In the data rows, the value 128 means zero.
Each pair is two rows. How far apart are they, by a hidden measure? 0 means very close, and 30 very far. Two or three weighted sums of its numbers give each row a place; it is the straight-line distance between the places.
[123 146 125  85 122 146 113 137 125 129 149 101 146  93  96 126]
[170  93 165 133 118 124  93 145 133 159 129 107  99 152 123 119]: 19
[130 135  90 112 111  97 133 109 120  82 150 126 166  62 100 123]
[122 123 116 185 162 104 156  80 154 130  95 183 123 159 180 108]: 18
[115 135 107  86 129 120 126 123 137 100 162  99 101  74  83 128]
[ 76 136  88 158 118  85 134 111 124  97  91 165 144 118 139 151]: 4
[118 155 116 136  92 137 135 114 121 125 128 121 133 122 142 123]
[119 153 125 113 114 124 132 138 122  99 151 113 129  91 112 169]: 15
[117 123 107 156 116 104 156 112 119 126  92 151 144 147 158 107]
[179  77 172 144 111 184  77 123 145 175 154  90  61 147 115 121]: 19
[148 150 163 123 118 123 132 155 121 176 131 111 158 147 141 118]
[ 95 139 103 156 119 113 137  99 135  91  98 165 114 123 201 115]: 9
[ 84 126  62 174 117 104 154 108 128  95 128 176 113 115 151 151]
[110 141 104 132  96 107 126 101 112  93 135 152 140 106 130 134]: 16
[ 84 138  62 156 112  96 143 100 118  98 116 164 129 111 149 147]
[111 116 104 178 112 118 160 100 131 109 126 171 102 145 156 109]: 10
[135 157 153  81 151 152 127 145 126 132 162 104 135 114  85 125]
[142 143 149 135 116 124 125 128 128 124 119 144 108 161 173 142]: 16
[125 142  86  86 133 129 134 110 135 125 142  95 126  78  92 132]
[192  56 146 142 154 194  71 157 160 179 155 115  68 164 111 114]: 15
[190  54 151 132 139 205  94 178 137 209 155 111  72 169 121 115]
[ 96 165 119 111 121  91 123 134 137 123  99 101 168 125 114 149]: 26
[ 92 156 130 117 142  99 123 110 129 118 119 143 171 123 108 141]
[188  41 160 149 184 190  49 178 165 188 148 108  73 173 115 110]: 15
[110 145  82  92  60 141 147 115 128 112 151 117 117  95  94 147]
[180  76 179 149 144 184  74 167 137 177 146 111  74 168 135 116]: 18
[110 119 104 175 130 120 165  93 138 116 101 177 114 148 186 110]
[129 115 125  85 127 139 131 127 159 117 137 100 149  83  93 135]: 15
[181 116 180  88 140 179 140 137 121 146 193  95  96 153  80 115]
[134 152 145  73 143 157 132 129 117 134 171 102 135 105  81 124]: 13
[141 148 115  99 131 144 116 146 113 116 153  72 143 111  92 127]
[100 153 137 107 147  86 122 127 135 133  87 145 189 114 115 152]: 10
[123 142  85  88 116 127 128 105 119 101 137 109 108  87  87 123]
[160 117 177  83 157 163  96 144 110 169 142  89 116 139  84 117]: 10
[115 163 147 102 107 113  98 130 132 150  78 113 167 136 141 143]
[110 141 112 163 116  90 151 108 119 110 122 135 133 133 163 128]: 10
[177 104 173 133 145 161 105 146 110 175  94  97  99 169 149 114]
[189  83 170 148 152 170  65 154 139 190 155 109  93 176 123 102]: 9
[ 96 141 100 150  86 117 163 108 130  97 110 156 151 110 150 158]
[106  94 134 148 118  92 173 101 158 120 105 176 120 149 183 110]: 10
[145 148 159  98 130 137 125 122 110 132 146  69 148 110 100 120]
[143 146 157 103 123 156 143 152 124 111 171  95 112 108  91 123]: 18
[157 139 159  80 127 159 120 137 116 135 140  67 144 124  99 119]
[130 141 150  88 130 162 101 148 114 128 157 101 129 143  91 122]: 15
[192  56 178 134 146 181  70 207 158 202 149  98  75 167 107 106]
[192  64 161 108 154 185  71 173 144 175 156 104  71 175 120 104]: 2
[193  52 164 136 149 198  63 189 144 185 148  94  77 144  96 114]
[ 90 111  87 177 102 104 131 104 136  99 107 160 106 124 134 141]: 18
[150 134 167 139  87 145 144 135 106 130 127 143 121 152 160  95]
[200  46 153 179 146 208  58 170 137 191 143  92  69 170 101 111]: 13
[150 143 145 106 130 144 120 147 118 170 174 118 116 115 111 122]
[113 144 100 103 146 111 134 127 121  82 116 130 147  90 104 150]: 24
[126 140 109 106  88 107 145 120 121  78 152 114 144  98 101 144]
[100 110 146 179 148 105 162  98 147 123  75 131 112 170 191 107]: 15
[197  63 151 137 162 201  88 177 162 183 145 108  71 168 104 110]
[196  59 148 140 161 180  62 163 140 198 165 112  88 163 116 108]: 7
[115 147 107  83 122 129 124 118 116  82 167 111 139  83  95 134]
[177  68 177 126 157 181  63 164 149 180 167 107  87 147  87 119]: 5
[180  64 164 114 145 181  70 200 140 195 147  87  92 166 120 112]
[101 112  99 183 109 109 180  93 147 106 117 187  95 157 183 124]: 8
[113 138  90 101 119 108 129  78 121  91 120 114 158  89  98 146]
[122 114 112 145 100 127 170 114 132  92 120 120 111 129 157 119]: 19
[170 128 145  93 159 175 173 146 114 117 154  89 138 128  98 120]
[198  39 153 154 149 191  62 183 136 191 112 114  69 183  99 101]: 14
[113 133 111 144 117 117 146 106  95 103 126 140 137 108 132 124]
[168  86 179 110 126 167  81 137 130 161 131 109  83 159 131 106]: 12
[192  57 166 153 134 186  61 169 137 190 146  90  86 167 110 113]
[139 159 155 103 122 123 124 139 107 144 111 110 146 139 165 142]: 15
[ 96 140 108 129 123  92 196  93 144 129  74 148 193 122 140 139]
[112 124  92 172 118 105 168  86 136 117 110 189 134 138 178 120]: 14
[101 131 107 171 119 102 164 113 117 115  99 167 114 136 166 135]
[138 149 153  72 128 142 117 142 114 121 141 105 152 130 101 122]: 12
[ 96 162 146 109 111  99 145 124 141 128  81 128 182 116 115 133]
[191  68 142 134 148 190  83 168 144 172 169  96  67 176 140 115]: 19
[192  38 163 152 166 193  68 172 150 194 148 111  74 170 111  96]
[188 114 120 122 145 175  98 153 139 145 155  93  87 165 132 100]: 11
[104  99 117 190 116 108 178 104 147 115 122 185 127 156 190  92]
[192  58 173 147 160 197  76 188 150 196 141  81  17 140  97 119]: 13
[124 126 123  85 111 127 134 137 117 106 134 106 132  98  89 119]
[191  61 161 142 158 179  77 174 142 185 143 108  81 182 123 111]: 7
[101 131  98 150 113  99 168  83 116  97 117 160  48 120 152 127]
[177  89 164 126 186 178  74 172 142 174 160 100  82 166 125 117]: 14
[132 149 172 123 118 129 110 140 112 141 130 101 133 150 136 136]
[109 131 114 167 125 114 142  97 131  93 105 159 119 126 165 122]: 12
[181  74 163 150 163 169  76 178 139 175 156  85 100 154 124 107]
[102 156  85 119  90  97 151 161 115  88 120 131 147  80  93 138]: 8
[121 139 149 106 125 107 128 128 121 149 100 114 161  98 132 150]
[ 99 110 102 169 104 111 142  97 127  87 119 168 102 114 163 128]: 13
[118 163 140 109 131  99 143 112 120 134 111 156 168 126 146 191]
[129 148 136  90 144 137 125 143 126 113 156 113 139 104  98 132]: 11
[108 118 126 148 117  92 161 106 141 120  99 170 141 153 142  99]
[ 97 162 115 108 113  87 135 120 122 100  96 125 176 114 127 155]: 13
[103 121  88 157 112  90 147 115 131 115  96 151 105 144 148 115]
[178  72 170 150 139 151  81 180 100 142 190  87  98 155 107 115]: 18
[187  87 121 132 137 164  76 147 128 194 200 101  87 112 103 123]
[195  54 155 140 141 191  82 178 162 191 170 108  74 171 107 114]: 19
[121 106 143 181 113 109 167 112 143 106 111 214 127 160 176  94]
[127 173 173  94 116 108 151 127 110 148 107 140 174 121 147 152]: 19
[120 165 162  95 126  91 128 135 119 151  85 115 174 122 134 173]
[106 138 134 123 123  86 153 123 123 155  96 137 152 137 133 133]: 7
[ 78 118  68 200 121 111 151 100 142  89 129 171  86 142 161 131]
[128 168 158 115 129 108 133 140 129 139 129 120 160 147 136 172]: 4
[100 125 123 189 131 104 170 105 137 118 105 196 133 140 173 126]
[138 163 158  96 136 137 132 135 113 124 155 108 131 127 103 112]: 11
[157 117 159 106 151 159 108 139 129 137 151  95 120 162 132 104]
[114 131  90  72 144 134 123  93 126  81 140  95 115  91  79 136]: 13
[193  52 122 147 131 220  53 176 141 184 145  98  70 145 126 105]
[126  93 143 178 123 119 181  75 140 196 100 177 132 152 192 108]: 29
[128 120 148 139 107 115 155 104 128  84 116 150 108 164 173 113]
[194  63 175 126 146 186  59 172 186 210 159  93  83 152 101 121]: 18
[111 144  81 103 143 126 136 103 123 101 158 104 105  86  89 121]
[137 155 151 107 121 143 122 139 116 117 144 102 143 123 102 123]: 13
[104 132 103  86 123 127 112  97 122  54 155 110 163  83  91 132]
[100 140 123  90 132 109 144 119 111  87 149 129 148  87  45 134]: 11
[ 96 144 132 135 137  93 146 126 110 126  77 143 160 113 139 134]
[182  49 157 146 167 191  46 184 150 185 155 115  85 167 111 106]: 12
[105 135 106 155 111  95 166  94 115 101 119 167 111 122 155 117]
[198  40 150 142 162 189  61 160 151 192 149  97  75 188 124 109]: 10
[106 149 130  94 131 100 163 111 132 140  88 146 158 140 154 133]
[186  67 175 130 177 150 135 173 138 185 149 106  85 142 116 130]: 15
[199  41 168 148 159 183  83 179 137 177 152 116  63 180 134 105]
[174  75 170 135 157 208  96 156 142 178 168 109  86 184 144 126]: 17
[129 149 161  85 129 149 123 143  92 126 158  88 134 126 105 103]
[154 150 178 113 112 107 116 122  77 158 108 101 142 145 141 138]: 10
[102 132  72 161 110 122 125 125 100  78 137 125 137  94 134 152]
[138 132 139  64 116 139 122 148 118 123 125 105 147  99  81 128]: 15
[157 143 173 134 116 140 154 132 110 140 156 106 117 138 182 118]
[122 157 154  96 122 159 165 129 108 110 158 103 136 110 106 136]: 7
[136 144 166 116 109 140 105 152 109 140 142  83 135  96 103 121]
[190  46 159 165 143 196  70 163 137 175 209  92  73 164 116 106]: 10
[118 132  68  94 124 133 128 119 116  89 141  99 117  81  78 128]
[115 152 132 109 128 101 101 119 126 133  89 111 189 142 112 121]: 10
[105 164  99 102 135 105 122 107 114 104 124 129 138  91 105 142]
[162 114 159  46 142 162 115 131 124 146 171  83 125 113 102 125]: 12
[123 143 123  87 144 135 133 142 114 120 145 103 152 106  98 140]
[119 157 103 128 108  99 144 122 108 106 114 121 139 110 143 134]: 10
[195  62 164 145 152 184  55 178 146 163 154 104  79 163 107 117]
[128 116 152 161 128 115 168 102 135 131 112 170 145 157 169 111]: 19
[121 150 131  77 133 110 124 126 116 114 143  76 137  98  86 130]
[133 130 128 141 110 117 142 114 124 107 108 145 113 124 172 100]: 14
[195  79 159 143 145 184  74 164 152 193 166 118  41 161 122 119]
[101 140  88 141 124 109 148 120 119  98 131 155 148 107 149 133]: 8
[179  55 164 169 177 182  64 167 137 191 143 103  73 163 112 104]
[113 133 119 155 119 133 147 119 120  96 121 142 135 127 170 135]: 12
[105 113 156 184 126 104 150 101 130 101  99 194 129 148 165 116]
[ 93 161 137 132 136  82 135 110 161 112  92 134 203 129 119 145]: 17
[106 144  90  96  94 122 122 109 116  99 151 101 131  83 102 143]
[105 161 117 129 132  84 106 142 136 131  91 133 184 135 114 132]: 9
[109 129  96 164 122 100 151 103 122 112 102 160 129 141 152 115]
[121 129 148 170 124 104 182 125 133 110  83 164 140 145 167 130]: 13
[191  52 156 163 161 188  72 171 154 195 132 100  84 186  99 119]
[114 151  95  77 127 115 146 130 123  94 158 117 147  76  60 126]: 9
[106 150 133 133 128  88 133 128 137 127 107 157 183 116 132 162]
[128 115 143 157 137 104 162  39 135 135 117 189 120 160 198 125]: 13
[104 155 118 119 152  84 140 111 139 119  76 131 176 131 129 140]
[112 136 131 164 126  96 177 105 125 126 100 157 146 133 154 120]: 10
[143 149 161 103 122 137 140 154 123 149 165 123 119 133 146 116]
[189  49 191 142 157 189  66 193 130 192 145  99  76 185  95 104]: 25
[ 95 163 127 141 110  78 110 133 137 144  81 104 178 112 110 148]
[104 141  88 114 121 110  86 104 115 119 129 132 138  78  99 137]: 13
[112 159  81 101 116 114 134 107 115 111 144 138 153  92  91 133]
[ 74 136 101 154 121 111 149 104 123  98 110 172 117 145 159 117]: 11
[ 91 143 128 140 125  82 142 142 130 140  53 176 165 141 145 123]
[160 129 169 140 134 149  59 152 112 153 109 135 110 154 145 106]: 9
[ 89 159 107 130 132  75 133 134 125 118  96 151 180 135 116 139]
[125 114 132 173 127 117 171  91 131 126  86 171 130 182 175 102]: 15
[115 145  79  77 125 128 132 118 124 100 137 103 151  88  85 134]
[ 89 146 113 135 132  92 124 114 117 107  88 109 160 111 136 155]: 8
[143 131 184 124 129 143 138 134  99 106 141 118 119 157 179 110]
[132 182 154  86 122 151 115 146 122 121 156 101 138 126 108 114]: 17
[ 93 192 125 138 123  84 162  98 132 129  96 148 175 132 126 139]
[138 150 125  75 133 151 128 137 115 118 138  97 135 108 104 131]: 17
[ 94 126  92 172 117 137 129  99 134  89 113 150 103 122 148 148]
[105 125 101 180 108 111 184 118 132 105 102 163 143 109 163 105]: 22
[183  86 184 144 179 175  85 158 130 171 149 109  85 163 126  93]
[163 116 151  91 145 164 101 165 125 151 138  98 109 153  86 121]: 10
[ 80 144  94 118 117 110 150 124 127  76 130 122 156  86  91 148]
[ 95 150 121 125 125  75 136  97  96 133 106 131 182 120 120 147]: 17
[113 143 104  91 133 116 137 116 134  99 144 123 137  67  90 139]
[188  62 156 152 149 192  87 169 143 179 137 112  68 160 114 113]: 8
[117 148 121 130 112 121 130 110 118 111 138 121 122 122 143 126]
[114 144  94 122 115 111 140  97 103  87 130 123 143  62 111 148]: 13
[115 139  90  90 121 126 150 132 108  91 141 123 149  78 116 134]
[110 157  94 119 117 106 123 134 119  89 134 109 143  82 119 131]: 15
[105 113  99 164 126 117 168  98 153 107 111 176 103 146 192 128]
[ 95 142  97 156 113  91 161 123 112  92 109 112 128 136 130  71]: 24
[152 162 155  81 123 145 100 147 116 132 176 111 134 113 109 135]
[191  57 161 148 159 187  52 186 142 188 156 112  72 168 104 111]: 12
[ 96 145 115 124 122  96 143 110 130 131  92 136 161 127 117 134]
[135 149 137  90 117 139 125 152 112 158 158 108 137 116  87 128]: 14
[106 123  60 152 115 111 161  83 130  83 109 156 105 107 200 130]
[ 93 153 102 120 158  81 115 123 121 116 108  93 192 130 112 157]: 16
[146 154 163  75 133 153 103 134 122 129 154  75 136 125  66 108]
[ 86 125  76 161 113  95 166 106 120  97 106 148 137 123 153 133]: 14
[107 166 145  68 124  92 121 123 117 131  87 134 161 153 122 143]
[192  35 153 162 160 210  75 177 153 188 158 112  57 147 113 108]: 18
[118 126 158 180 135 110 168  98 139 137  98 176 136 169 193 111]
[114 100 126 168 117 115 143 106 183 131 113 159 104 160 178 122]: 19
[124 158 102  93 119 130 146 130 111 131 199  84 138 104  88 136]
[146 138 132  87 132 129 120 135 112 124 146  97 140 108 101 132]: 21
[ 96 114 108 197 117 113 156  93 135 102 110 192  89 129 240 118]
[129 141 124  98 128 153 139 164 110 114 148  95 129 115  99 126]: 15
[ 98 146  51 124 113  97 129 101 125 130 107 126 182 149 131 144]
[100 115  90 150  79 107 160 105 122  89 132 168 113 124 160 149]: 24
[101 134  91 144 113 113 176  99 127  91  96 161 129 112 169 137]
[120 121 154 178 128 102 169 120 147 127  89 160 158 161 151 111]: 13
[118 121 126 156 122  96 144 113 128 131  87 187 139 153 158 112]
[126 164 159 103 118 106 119 127 127 132 115 117 177 131 137 152]: 15
[108 169 129 109 119 100 137 120 134 132  96 134 184 133 121 140]
[110 158 137  91 127  93 133 130 141 147  83 120 167 108 137 147]: 5
[128 138  96  92 100 130 131 106  86 104 139 119 165  76  94 130]
[106 168 111 135 119  90 146 124 126 105  87 123 163 115 125 148]: 15
[105 104  79 185  83  89 153  90 136  89 118 188  79 127 187 121]
[137 143 133  89 106 143 105 125 116 119 161 110 133 117  94 127]: 10
[100 147  19  94 135 125 125 114 109  94 130 123 122  89  94 150]
[ 90 147  77  91 128 121 137 124 123 109 150 100 117  75  86 137]: 6
[200  47 155 168 150 201  62 185 125 190 142  99  75 171  99 106]
[144 147 133  88 142 143 108 133  98 125 159 101 154 141 106 129]: 11
[ 93 169 104 143 117  88 142 112 140  91 127 132 141 105 139 143]
[111 135  91 153  97 112 169 105 117 107 110 177 149 126 162 137]: 20
[151 133 142  83 131 155 109 142 121 154 161  89 102 135  56 105]
[153 129 156  79 153 167 106 144 128 153 161 105 123 145  74 173]: 12
[175  71 158 125 166 185  77 156 140 180 161  85  92 149 104 123]
[107 147 128 132 127  89 141 121 137 140  86 111 180 143 138 126]: 11
[ 80 153  70 131 115  92 122 108 122  94  95 142 154 101 123 153]
[ 76 138  81 140 105  82 138 102 133 106 105 132 142  87 136 154]: 5
[164 116 172  73 142 183  96 167 153 166 165  99 126 136  98 120]
[160 114 171 126 130 152 152 140 135 164 154 137 109 154 148 118]: 7
[ 98 154 121 142 102  93 131 117 120 107 105 121 137  89 136 153]
[ 79 132  95 157 118 108 128  92 130  61 115 182 112 102 134 155]: 8
[117 155 123 128 132  82 123 131 132 125  88 134 191 137 125 153]
[123 149 114  87 155 109 139 129 118 113 132 107 101  99  89 135]: 9
[107 141  83  97 130 119 152 112 111  97 132  96 107  89  86  83]
[114 145  68  95 103 124 103 126 112  89 136 121 150  72  83 134]: 10
[137 156 127  85 148 134 124 159 110 150 174 109 135 116 115 124]
[169  87 172 133 146 174  88 158 144 154 154 120 124 165 140  99]: 24
[146 147 171 135 133 138 124 140  92 130 140  88 141 137  87 124]
[106 149  99 135 117 121 135 117 119 103 124 140 132  79 124 133]: 16
[ 97 168 127 131 148  84 137 133 146 129  80 120 191 131 134 139]
[125 129  64 111 122 129 131 135 120  99 134 103 128  58  98 138]: 7
[113 159 145 147 135  87 166 112 130 134  77 137 168 132 131 165]
[153 154 170 121 111 117 110 163 114 146 125  85 143 134 162 155]: 23
[142 174 162  98 137 124 127 136 128 171 111 115 161 126 157 141]
[135 144 144  96 132 137 113 155 113 142 146 105 130 121 106 123]: 11
[ 78 138  85 175 121 104 147 119 154  71 104 206 130 109 154 147]
[ 98 173 127 112 132  87 119 120 151 129 104 134 183 121 106 161]: 21
[ 78 155  96 139 130  81 141 101 136 120  90  91 172 100  96 128]
[181  60 168 160 143 188  70 178 128 178 142  93  86 171 123 120]: 27
[108 144  95  90 114 126 129 108 119  94 115 116 132  79  93 119]
[194  55 146 160 161 200  80 177 137 179 154  89  84 178 127 102]: 13
[111 141  89  99 119 117 130 139 118 109 146 100 143  78  87 148]
[106 145  73 102 112 104 139 124 131  85 139 119 114  84 112 145]: 9
[143 155 145  97 132 133 121 133 113 116 151 103 118 109 102 125]
[189  68 166 154 183 168  77 196 135 171 161 118  79 168 132  99]: 19
[103 151 104 141 136  90 155 104 130 109  82 129 194 110 152 118]
[109 144  99 158 108  96 148 101 126  86 139 150 139 125 149 138]: 23
[ 87 140  94 141 135  94 158 116 129 126  89 150 134 134 141 146]
[ 91 154 121 119 140  90 122 123 134 146  75 138 188 118  96 140]: 15
[ 96 125  79 175  73 118 151  94 107 117 121 184  89 117 173 119]
[130 107 142 168 134 105 172 108 145 156  92 176 122 180 172 106]: 20
[132 156 159 103 124 119 125 130 118 138 107 119 151  47 178 135]
[190  51 150 149 154 196  62 181 144 195 147  82  94 151 119 119]: 14
[123 122 108  79 138 135 122 130 119 125 177 103 130 104 109 127]
[113 114 127 181 131 124 170 102 148 119  99 168 111 149 189 133]: 6
[ 95 147  82  82  97 108 149 113 134 115 130 146 153  73  89 153]
[148 145 152  87 134 141 111 140 121 128 178  95 124 116  88 130]: 11
[105 173  96  88 142 112 131 103 123 116 153 106 149  87  85 141]
[ 93 147 119 120 124 115 151 105 115 123 110 129 147 100 133 137]: 7
[146 154 155  80 131 138 112 163 118 127 146  98 142 126  92 113]
[ 95 118  79 188 129 110 146  94 134  94 123 197 108 117 158 119]: 15
